The rows of Z fall into a few groups, which share some directions, and each row is roughly a mix of its group's hidden directions, except some rows that fit no group.
Z, 116 rows:
[[-12  14 -19   4   9   0  24  -9   7   5   4]
 [-20  -9  -3  17  -4   1  14  10   5 -21  -4]
 [ -8  16 -26  -6   8  -2   7 -11   4   6  15]
 [  7 -20   3  -7  -3 -25 -17  -8  -3  -5  -5]
 [  2  -6 -12   4  -1   1  11 -16  18 -24   8]
 [ 24  14   4  -4   4  10  24   0  -6   5   1]
 [ -1 -23   4   1   6   2   7  -5  22 -16  12]
 [ -9   1  11   8 -13  26   6 -13  -3  -4 -13]
 [-21   3  -9  12  -9  20  10 -14   9   2  -4]
 [  3   2 -18   3  17 -13 -19  -2  14  12  -7]
 [ -6 -10  12  10 -13  12 -14  -3 -15  -7 -20]
 [-12  -7  -3   0   8 -29   5  -4  15 -13   3]
 [ 18  11   0   4  10 -13  -4  -7  -4   4 -27]
 [  3  18  -8 -15  -7  18  -4  -8  -6 -11  17]
 [  0 -12  16  -1 -18  17 -12   4  17  -5   7]
 [  0   9 -10   8   9 -12  19  16 -12 -15  -8]
 [ -7 -10   1  -9  24 -15 -11 -13  -4  14  -2]
 [ -8  16   1  -1  -5  -4  -2 -14  17  24  10]
 [  1  16 -18 -13   7  -4  -8   7   5  22  10]
 [  1   6   3  -3   1   2  -2 -20  20  26   4]
 [  0  -8 -13  -3   3 -25  -1 -24  -5  -1  -9]
 [ -6 -11  17   8  -3  11   8 -14  15  17 -10]
 [ 12   4  -1  -4  13 -21  17  19   7  -3   9]
 [  8 -20   6  -2  18 -12  -9 -16  -2  -7 -13]
 [ -3  -3   3 -18  22 -11  -2 -11  -9  19   4]
 [ 14  16 -12   7 -14  13   7  17  13  -1   6]
 [  5   1  15  -8 -13  21   6   1  19  -5  15]
 [-15 -10  17  10  -2 -15 -15  -2   4 -19  -4]
 [ 21  13  15 -15   2   3   5   2 -19 -10   0]
 [  4  27   4   6   7  -9  -2 -17  16   8   1]
 [ -6   6  -4  13  -6  30  13  11  -7  -2  -3]
 [ -2  -3  12  -2 -18  24   0   1  16  -8  10]
 [  6  12 -13  -8  18 -17  15  -2   4  10  12]
 [ -1  -9  19 -17  -8  21   0  12   8  -6 -10]
 [  3 -18  -5 -12  -5  19   2  16 -19   1   1]
 [ 11   9  20   5   6 -10  -4  -2  15  16  18]
 [  1   6  -7  16  -7  29  13   8  -7   2   1]
 [  3  15   4 -10 -20  -7   7  -5  -6 -21 -14]
 [  7 -17  13  20   8   8  11 -12  -5 -13  -8]
 [ 24   1  -7 -12  -2   4 -13  -9 -14  17   1]
 [ 16 -15  14  11  -8 -18 -17  -8   3   4   2]
 [ 20  12   8 -20   0 -14   5   5   7  -2 -15]
 [  4   5  -3   4   5  17  18  13   1  11  23]
 [ -7 -10 -17   5   5  -8  -6 -14  21 -17   5]
 [-12 -10  21  14  -5   3 -15   4   4 -19  -1]
 [ 23  -6   6  21  12   4   2   2   5   1 -18]
 [  2  12  17  -3  27  -6 -15   6   3   5   7]
 [ -6  19 -20  -7 -10 -14  14  -1   0  14   6]
 [ -4  -2  24   8  -4  22  -8  11  13  -2   6]
 [  4   5  20  -4   9  16  -3   6  20  17   5]
 [-11  -3  16 -12  -1  22   2  22  -7   1   1]
 [  3 -11   1  -1   8 -16 -23  -8 -11  17 -10]
 [  4 -20  22   2   7  11 -10  -9  15  -1  -8]
 [-18  -8  -1   4 -18  13  -2  14   6  -6  19]
 [  3 -12 -12  -9   7 -26   8  -6  -7  -8 -15]
 [  0  -9 -11 -20  14  21  -8  10  -4  -2  -9]
 [ 11  16  11  -8   1  12  27   0   2  -8   6]
 [-12  -7   9 -23  13  -8  -2  -5 -12  16  11]
 [ 17  -3  16  -6   7   9   8  20   2  19   4]
 [ -4  -4   6   6 -11  10 -11  29   6  12   5]
 [ -4   6   8  -7   1 -15 -19   6 -15  14 -19]
 [  1 -16   5  13  -4  13 -11   1 -15 -24  -3]
 [ -6 -17   0   4   4 -11  -8  -4  22  22   3]
 [  5   2 -20  11  13 -12 -12 -12  15  -3 -11]
 [ -1 -17   8  -2  -9   3   4 -18  23  11 -10]
 [-16  27  -4   2  10  -3  11  -7  16  -5  -3]
 [  5   8 -24  -4  13  -9  10  10  -9 -17  -7]
 [ -7 -13  16   9 -18  18  -1   5  16  -6  -2]
 [ -2   5  19  11  -7 -14 -17 -12  10  -5 -16]
 [ 11   8 -14  22   8   1 -13   5   2  14 -15]
 [-20   9   3 -25   8  10   4  11  -2  -5  -8]
 [  1   4  10  -5   4 -27 -15 -15  12  -1  -7]
 [ -1   3  16  -4 -13  28   4 -16   5   0   0]
 [ 12   6 -14  -5  -4   1   2  11  30  -5   9]
 [ -4   9  -5   3  12 -23 -15 -21  -7   3   5]
 [  9  -8  14  -4   2  24   3   1  19  15  -2]
 [  2  18  -7  -1   7   3   1  24 -20  -7  10]
 [  1   3 -19  -7   5 -26   5 -17  -6   7  -5]
 [ -6  -8   8  10 -12  10 -13   1 -18 -11 -20]
 [ 14 -13 -21  12  -6  11  12   3 -12   3  11]
 [ 21  15  -4   8  -6   8 -11 -17  -6  15  -6]
 [  4  11   0  22 -11   5  -9   7 -14   2 -22]
 [-16   1  18   4  -6  -5  -1  25   9 -14   0]
 [  8 -20   9 -11  11  -5   5  -9  16   7 -17]
 [ -9  25 -13  -4  -7 -12   8   2   3  16  11]
 [-20 -18  -8  15  -3   9  -9   1  10  -5  16]
 [-11  -2 -22   3  11 -14  -9 -12   3  19   2]
 [  0  11 -21  -3 -21   8  18   2  -1  12   5]
 [ -3   8  -1   9  12  -5  31  -4  -3   5 -14]
 [-14  -7   3 -26   1  -7  -5   7   9   7  19]
 [  2  21 -14  15 -11  16   7   2 -15   6   3]
 [  0  23  -4   3  -2  28   5   0  -6   7  -8]
 [  1  -1   4  15   2  11 -23 -21  -9  -5   9]
 [  1   9  -6 -17  10 -21  13   3  10  17  -4]
 [  7 -11  18  -5   5  17   2  -1  23  14  -5]
 [ 13 -15  11  -4   5  22   2  -7  16  13  -6]
 [ 20 -20  -4   5 -12   8  -9   1 -18   6   0]
 [ 16  10   7  14  -5   0  -4   8 -10   4 -27]
 [  8   1  11  14   2 -25  -6 -11  17   3   9]
 [ 11 -29   0   6  -8   3   2  13 -10   3  14]
 [ -5   5   7  -6 -11  26   0 -23   5   6   3]
 [ 11  24  10 -10   3   8 -12  -9   1  17  -3]
 [ -6   4 -16 -19  -1  -6   5  -8  18  -9  19]
 [ -3  19 -13  -3  -3  13   3  -4 -23 -17  -3]
 [-11  30  13  -4   7   9   1  -2  11   5  -5]
 [  9 -18  -6 -20  -4   9  -7   9 -21   4  -1]
 [  8  12 -24   1   1   1   1  -1 -26  -3   7]
 [ 23   1   0  12 -12   4 -16 -14  -9  11  -7]
 [ 10 -10  18  -6 -15   9 -15  14   5 -12   8]
 [-21 -13  -2  19  -5  11 -15   9  -5   7   9]
 [  1 -12   6 -10   0 -28 -17 -10   2  -6  -8]
 [ -9 -15   3  22   3  16  -9  13  -3  14   7]
 [-15 -15  -7 -10  10 -11  -4 -15  14 -10  13]
 [  9 -18  15  -6  -4  -8 -18  11  15   7   9]
 [  1  -1  -2 -10 -15  13 -17   7  12 -10  21]
 [ 15   5  11  -1   7 -12  -9   5  -6   8 -28]]

In each list below, one row fits none of the groups, and each other row fits one group, some only roughly. Which row is it?
    k_4: [-15 -13  -7 -10  16  -1   3 -13   4   6  22]
    k_8: [ -7 -21   5 -23  -1 -11 -13   8  -8  -5  -7]
    k_496: [ 18  24 -19  -7   1  -1   5   4   9   9   2]
    k_498: [ -6 -13   2   1   4  -8 -17 -16   7  25  -5]
    k_270: [  1  15  25  -7   2  -8 -20  -7   4   8  -8]
    k_201: [  9   4  -3   2 -13  -2  17 -10   8 -28  -1]
    k_289: [ 17  -8  -2  11   8 -20 -17   1  12   9   9]
    k_416: [-16 -22  -7   1   0   1  14  17  -7 -14   2]
    k_737: [-10   8 -18   3  12   4  -4  -8 -12  21  14]
    k_393: [ -8  22  15 -16   6  -2 -14  -7   9   5 -11]
 : k_289
    k_154: [ -3   5 -16  -4  -8  -6   7 -26   8  18   1]
    k_372: [ 11  -4  -1 -15  -6  -8 -22 -16 -11   5 -13]
    k_453: [-10 -16   0 -30   3 -10  -7   9  -7  -5  -4]
    k_909: [ 15  19  -4  -8   9 -14  -6   0  -2  11 -21]
    k_727: [  9  20   7 -13 -19   4   7  18  -7   4  -5]
    k_591: [ -9 -18  22 -10 -14   1   1  14   6 -12   4]
    k_794: [-14   4  -2  -1 -21  15   5   9  -6  -1  23]
    k_45: [-15  15  -1   3   2 -25 -11 -14   6   9   8]
    k_960: [14 26  9 -8 -6 20  1 -1 -1  7  6]
    k_276: [ 10   8 -14 -17  12 -15 -13  -2  -2   9  17]
    k_244: [-19   5  -7 -12 -17  -9  -2  -9   2 -21   6]
    k_827: [ 5 -2 -4 -7 -2 -9 -5 15 22 -1 26]
    k_255: [-16  -6  11   9 -19  -2 -11 -17  15  -3  -3]
    k_235: [  0   7 -12  -6  14 -27   3   6 -16 -10  -4]
 : k_960
    k_221: [ 15  -6 -17  -5  -8  10 -10  -8 -22   3 -12]
    k_553: [ -7   3   7 -30   4  13  -6  10 -11   4  -8]
    k_735: [ 22  -5  21 -11   6 -11   9  -2   2  -4 -15]
    k_764: [ 11   7 -13 -14   1   9  21   3   8  20  -2]
    k_269: [  0   7 -25  11 -20  10   4   4 -10 -11  -4]
    k_525: [  5   1  10   7  -9   5  10  23  -4 -24  -6]
    k_24: [ -9   4 -22   1  10 -10   6  -2  17  12  17]
    k_422: [  2   4   4 -25   4 -10  17 -19  -4 -10   6]
    k_506: [ 16  22   0  -9 -19  -3   6   8   5 -11 -11]
    k_551: [-16   6   6  -7  -7 -24   5   3  22   5  -3]
    k_397: [-12   9 -26   1  -2   1   2   6  12  -8  19]
    k_902: [ -4  15   9  11  -1  21 -13  12  -9  -6  16]
    k_371: [16 13 -1 21 -3 16  5 -5  1 16 10]
 : k_269
    k_969: [-17  -1 -16   4  -9  10  -2   1  23  -1  16]
    k_212: [-11 -12  -1  -5 -10 -12  -2 -10  14 -27  -1]
    k_131: [ 20  -7  -6 -13   5  -5  -6  -1  -7  18  21]
    k_936: [-10   3  -6   4 -14  19 -14   2 -15 -20  -6]
    k_785: [  8   6  14  -7 -13  -4 -10  26   5   4 -15]
    k_341: [ 3 11 -1 30 -2  5 -8  3 17 -7 -8]
    k_395: [ 11  17 -16  -8  -2  20   0  -7 -14   9  -8]
    k_833: [ 12  11   4  -8  12  -3  12 -21 -14  13  -9]
    k_486: [ 22  -9   8  18 -16  10  -6   1  -9   7   5]
    k_425: [ 11  -7   7  -2  14   5  -8 -25  10  17  -3]
    k_759: [-14   3  12  -6  -8 -10   6  -1  28  14  -1]
    k_757: [  1  18   1  -2  21 -14 -15 -11  -5   9  12]
    k_38: [ -2  12   6 -32   6  -2 -13  -4  -3  10  -4]
 : k_341
    k_556: [  2  13 -12  -5   5 -11   7  22 -20 -10   2]
    k_382: [ -5   6 -15  12 -10 -13 -11 -23 -12  -1   9]
    k_583: [ 17  -8  21 -10   9 -11  -2  -3  10  18   4]
    k_432: [-19   7 -11  -3  13 -16  12  -4  14 -16  -1]
    k_452: [ -5  -3  -9   9  -1  -1  14   1  14 -21  23]
    k_828: [  9   7  13   3   1   5  17  10 -16 -18 -15]
    k_241: [ 15  -4  -4   3   4  24   2  13 -20 -11   3]
    k_114: [ -7 -23  10 -15   4 -18  -4  13   1  -6   9]
    k_263: [ -3 -11 -11  14  -2  14   2   6  21  -8  18]
    k_335: [  8  -8   6 -16  -7  -4 -23  -7 -13   1 -17]
    k_365: [ 18 -16  16 -10  -6   2 -15   5 -12  13   6]
    k_146: [-16  15 -10   3 -21   7   3  -7 -16 -12   4]
    k_75: [ -1  -5  17 -14  -4 -10 -24  -3  -3  -3 -18]
    k_445: [ 16 -17 -15  -7  -4  16  17   0  -8  -3 -10]
 : k_452
    k_85: [  2   5  12   6  -9  12  15  17  -6 -23  -7]
    k_691: [ -5  19   5  13  -6   4  -7 -15   4  -5 -24]
    k_106: [-10  -5   4 -16 -15   0  -2  17  18  -7  16]
    k_545: [  9  17  11  -9   0  17  15 -15 -14  -3  -5]
    k_287: [ -9  21 -15   4 -24   7  -3   9  -5  -3   4]
    k_605: [ -9   4  15  -2 -12  13   4   5  25  15   3]
    k_31: [ -8   0  11   0 -11  16   1  21 -12  15  13]
    k_424: [  9  23 -12  10   6 -16   7  18  -2  -2   4]
    k_542: [ -5   6 -18  10 -27  11   3  -9  -8   1   9]
    k_93: [  2   1 -15 -12  -3 -17  14 -14  11  18  -7]
 : k_424
    k_732: [  4   6  -1  -2  18 -12   9 -18 -14  17 -11]
    k_516: [-10   8 -15  -6  -4 -31   7  -6  -1  -1  -5]
    k_10: [ 17   8   0 -18  11 -13  -1   1   7  10  20]
    k_500: [ 13   4 -18 -11   6   3  17  17 -17  -1  -2]
    k_766: [ -3  -7  -7   0   9 -18  20   1 -24  -3  -5]
    k_596: [ -5  12  -6   8  -9  10  14  12  -7 -26   1]
    k_771: [ 12  15  -3  -5  15 -11  22   3 -16  -3  -4]
    k_214: [-11  13 -25  -2  -4   9   5   1  12  -7  18]
    k_991: [-14 -10   4  19 -12  10   0   6  -6 -12 -21]
    k_90: [ 20   3  -7 -12   5   6  -2   0 -11  22  17]
    k_76: [  3  -1   1   2  12  -8 -16 -30   6  13   3]
 : k_766
    k_578: [  1  -6  22  -8  -6 -10   6 -10  -9 -18 -18]
    k_3: [-17 -27  12  -7  11  -3  -4  -3   6   1  12]
    k_366: [ -4  11   4  -1   2  15  12 -26  -9  11 -11]
    k_966: [  3  11  -9  24   2  -9  14 -12  15   0  10]
    k_117: [  3   5  14   5 -25   8   1  20  -4  -8 -11]
    k_810: [ 11  -5 -14   8 -12  24   0   0 -19   2  -8]
    k_368: [ 15  11  12 -21  -1  14  -3 -17  -3   6  10]
    k_537: [ 10  -1  15  -7  -9   9 -18  -1 -22  -9  -9]
    k_512: [  5 -16   4   4 -16  28   9  -2  11   1  -3]
    k_28: [  2  10   6  30 -11   1  -4 -14   7  -2 -10]
    k_697: [ 16  14  -4 -11  14 -14   2   7 -21  -8   3]
    k_464: [ -4  16   8  26  -8   0  -3 -12  11  -5 -14]
    k_973: [ 15  15   6 -16  13  -1   9 -17 -13  10   0]
    k_339: [ 11   8 -10  -2  15  -5   9  -6 -17  24  -6]
 : k_339
    k_990: [ -5 -10  16 -25  -8  -1   6  11   5  -3  17]
    k_847: [-22  11 -15 -11  12 -11  -3  -2  15   9   5]
    k_314: [ 12  11  -5 -17  19  -7  13  16  -1  11  -2]
    k_963: [  9   3  17   1   8  -3   8 -10 -18   9 -22]
    k_109: [  7  -5 -18  21  10   6   5 -13  16 -10   4]
    k_211: [-12  -6  13  18  -8  11 -10  12 -19   8  -5]
    k_186: [ -9   6  -1 -23   9 -21 -10 -14  -3   6  -3]
    k_415: [  7  12  20  -9  -2  19  16 -15   0   2  -3]
    k_119: [ 20 -12  23  -4  13   5  17   1   2   0   1]
    k_865: [ 13 -12  10  -4   1 -11  -8  23  13  -3  15]
    k_784: [-12  12  -9   7 -27  14   1  -4   1   7  13]
 : k_847
    k_125: [ 10  11  13 -13   2  13   3 -23 -13   9  -4]
    k_648: [ -2 -11   3  -8  -6   2 -20  -4  20  14  17]
    k_802: [ 12   0 -14  -5 -12  20  20  14  -6   5  -1]
    k_102: [-14  17  14   2  -9   1  -4   7  18  12  15]
    k_776: [ 17  -9 -10  -5  -4  26  14   9  -8  -1  -5]
    k_860: [ 22   6  13 -12   0   9  19  13  -1   9   5]
    k_647: [ -5   5  11 -30  13 -13  -7   0   6   6   4]
    k_660: [  4  -2  15  -9   5  21   4  17  17 -10  10]
    k_593: [-12  21  -3  -9  16  -1  16   3  15   3  12]
    k_326: [  7 -19   0   8 -16   6 -13  -2 -16  -7 -17]
    k_112: [ 0  7 18 -5  1 15  6 19 19 12  4]
    k_825: [ 17  -4  14  17  10  12  13   3 -14  10  -8]
 : k_660
    k_437: [-11   5  14  16  -7   8 -20 -14   7   1  12]
    k_669: [10 -4  4  1 14 14 13  9 -3 22 16]
    k_767: [ 22   1  15  -8  12 -11  11  -7   4  -5 -18]
    k_817: [-24 -10   2 -10   1   2   8 -13 -13  -5  18]
    k_746: [  7 -11   6 -20  12 -16   5  -6  18 -13  -2]
    k_870: [ -7   6 -13  -7  -7 -16  16  19 -13 -10  -5]
    k_743: [ 22   6  14   5  -1  -3  10  -1  -5  -5 -26]
    k_686: [-17  -2  -2  15  -7  16   4 -18  -5   4 -18]
    k_128: [  4   8  -9  11  15  -9 -10 -13 -14  12 -18]
    k_403: [ -3  12 -14   0 -23  -6  -1  13   0 -13  17]
    k_388: [ -1   5  -1   1 -15  11  -6  19  -2 -26   9]
 : k_403
    k_158: [  0 -18 -15  16  -8 -17   0  -9  -1 -16  -7]
    k_696: [  4   1  -7 -10  20 -21  -9 -16   2   4 -13]
    k_958: [ 11  18  -7 -12  10  -3  22   3   4  -4  17]
    k_25: [ -8  13 -18  -5   9   2   1 -25 -10  12  -2]
    k_813: [  0  16 -14 -11 -18   5  13   2   8  -9  18]
    k_914: [ 10   9  -7 -28  13  -6 -10  -6  -2  14   3]
    k_547: [12 -7 10 -9 30 -9 -3  8 -4 -3 -9]
    k_191: [ -8  14 -28  -1   6  -2  -8  -7 -19  -1   0]
    k_831: [ 15  -4  14  -4  14  -3   4  11 -16 -19 -11]
    k_830: [ -9  -5  -1 -18   1   7   8   6   6   7  29]
    k_69: [ -4 -19  -1   7  -9 -16  -5 -16  -3 -17 -14]
    k_325: [  5   3 -22   2 -10   6   8   8 -24 -12   2]
    k_672: [-12   9  -1  -7   7 -33   4  11   1  -5  -3]
    k_584: [ -9  -6  -3   8 -11   5   5  20  22 -14  10]
 : k_831
    k_688: [-19 -17   0 -13   0 -14  -1   3   1 -19 -13]
    k_978: [-17  -3  20   7  -5  17   4  20   1  -6  -5]
    k_448: [ -4   7   5  -5   6 -28   4  -4  23   6  -4]
    k_841: [  4   5  13 -13   7 -11  -5   7 -19  20 -12]
    k_885: [  4   5  -4  -2  -3   3  14  19  15 -18  19]
    k_46: [ 15 -11 -13  -7  -5  24  16   3  -7  -1  -8]
    k_306: [ -9   1 -19  11 -10  18  -2   6   8   0  21]
    k_765: [-10  -8   4 -11 -19   1   2  11  18 -18  11]
    k_718: [  8 -12   0   2  13 -10 -12  13  26   5  -9]
    k_309: [ 16 -19  -4  -5  -1  16  14   8 -10 -12 -12]
    k_467: [  9  -4  21 -23  -2  -3  16   8   7  -6   6]
    k_377: [ -7 -10  12  20  -2 -21   7   3  15  -7   8]
    k_744: [-24   9  13  -7   7  10  10  16   8  -8  -1]
 : k_448
